(in the rows, 128 means zero)
One turn moves every row onto another: examples first, then more rows asked
j271: [114 131 121  81 145 141 107 118 121 142 110 135]
j304: [106 118 119  82 143 155  80 117 140 135 101 128]
j705: [107 119 117  76 138 160  86 122 138 136 106 128]
j279: [132 140 110 106 141 161 102 127 141 110 134 128]
j537: [117 124 111  98 140 169  77 123 153 114 116 123]
j367: [125 131 107  94 145 169  80 133 150 112 123 126]
j544: [124 143 133 108 132 121  88 153 163 128 117  98]
j629: [131 141 111 113 146 158  97 122 144 106 130 127]
j123: [116 136 135  98 132 118  85 150 160 138 107  99]
j415: [119 147 128 110 123 129  80 145 169 131 121 102]
j81: [111 140 131  99 122 127  76 143 166 141 112 103]
j758: [118 125 110  92 136 173  83 128 150 116 121 124]
j620: [129 145 118 106 152 137 112 116 125 123 124 134]
j346: [119 141 137 100 134 112  93 149 154 139 110 101]
j130: [113 131 123  87 150 136 102 112 123 141 106 134]
j776: [129 145 115  93 155 136 110 124 121 130 121 137]
j733: [111 143 135  97 126 115  86 140 156 149 109 107]
j658: [124 145 135 107 134 114  95 151 156 133 115 100]
j492: [119 152 134 106 128 110  95 140 152 144 117 108]
j416: [129 145 117  99 147 142 117 121 123 126 127 134]
j687: [124 154 130 113 126 119  92 143 160 133 125 105]
j981: [119 137 134 102 131 124  83 153 165 132 111  97]
j511: [136 146 108 105 151 153 101 131 137 111 132 131]
j918: [114 130 118  76 151 141  95 123 124 143 105 135]
j683: [111 121 113  77 145 161  76 127 142 131 106 129]

j758 moves to j416
j130 moves to j537
j733 moves to j415
And these:
j683 moves to j511
j123 moves to j544

One turn moves every row onto another: examples first, then more rows asked
j781: [126 141 113 126 143 138 149 135 108 130 112 119 141 119 120]
j803: [124 136 117 138 122 126 132 137 162 118 102 134 122 140 129]
j159: [120 127 133 136 124 117 129 140 106 126 101 138 126 118 107]
j235: [159 117 123 127 105 133 142 124 143 139 131 114 130 144 139]
j175: [121 106 112 115 117 106 139 141 120 121 124 144 138 119 135]
j425: [140 133 127 123 115 120 131 119 120 144 136  92 116 127 113]
j938: [113 136 127 130 131 129 142 142 122 121 130 134 132 130 165]
j223: [120 137 107 145 134 117 126 119 125 156 118 141 135 124 129]
j608: [149 147 123 142 131 127 138 127 128 144 133 113 151 134 112]
j95: [140 145 149 123 145 130 135 120 117 128 123 130 108 144 123]
j715: [155 126 120 134 137 126 134 144 146 126 142 124 148 113 137]
j53: [129 122 159 133 126 127 129 150 125 132 101 109 124 131 129]
j912: [130 122 114 139 128 133 133 135 152 128  93 119 107 132 123]
j480: [125 123 132 108 131 127 124 132 138 112  98 139 106 136 126]
j768: [112 128 125 141 114 111 108 142 137 123 122 131 145 117 120]
j394: [128 146 122 116 118 122 124 143 155 142 146 136 135 133 118]
j804: [139 118 104 129 112 135 119 128 128 141 109 109 122 154 132]
j531: [146 128 101 131 151 122 125 123 134 140 124 134 117 130 148]
j755: [148 140 102 140 137 122 130 134 123 142 106 129 111 133 142]
j623: [136 106 107 125  97 131 118 134 129 143 119 130 115 145 135]
j229: [118 111 135 139 128 129 135 113 102 144 119 127 134 142 121]
j896: [116 131 139 141 147 125 138 141 123 109 142 137 137 119 123]
j466: [112 128 142 125 119 125 131 148 151 141 142 125 106 129 137]
j671: [135 122 127 129 127 121 135 137 108 128 165 127 133 127 121]
j121: [141 117 123 104 116 130 106 140 120 112 135 129 118 118 130]
j846: [131 121 142 130 129 138 117 121 140 118 137 129 125 119 160]
j611: [121 120 152 129 114 129 126 148 129 113 147 124 128 137 115]
j43: [112 118 105 108 125 115 144 132 130 131 148 117 130 138 133]
j316: [152 110 146 120 129 141 125 124 123 119 125 107 114 129 121]
j363: [139 126 136 134 119 129 166 129 135 135 123 125 127 139 103]

j159 moves to j608
j803 moves to j531
And these:
j121 moves to j768
j466 moves to j938
j804 moves to j912
j223 moves to j235
j394 moves to j846
j229 moves to j363
j425 moves to j53
j671 moves to j611

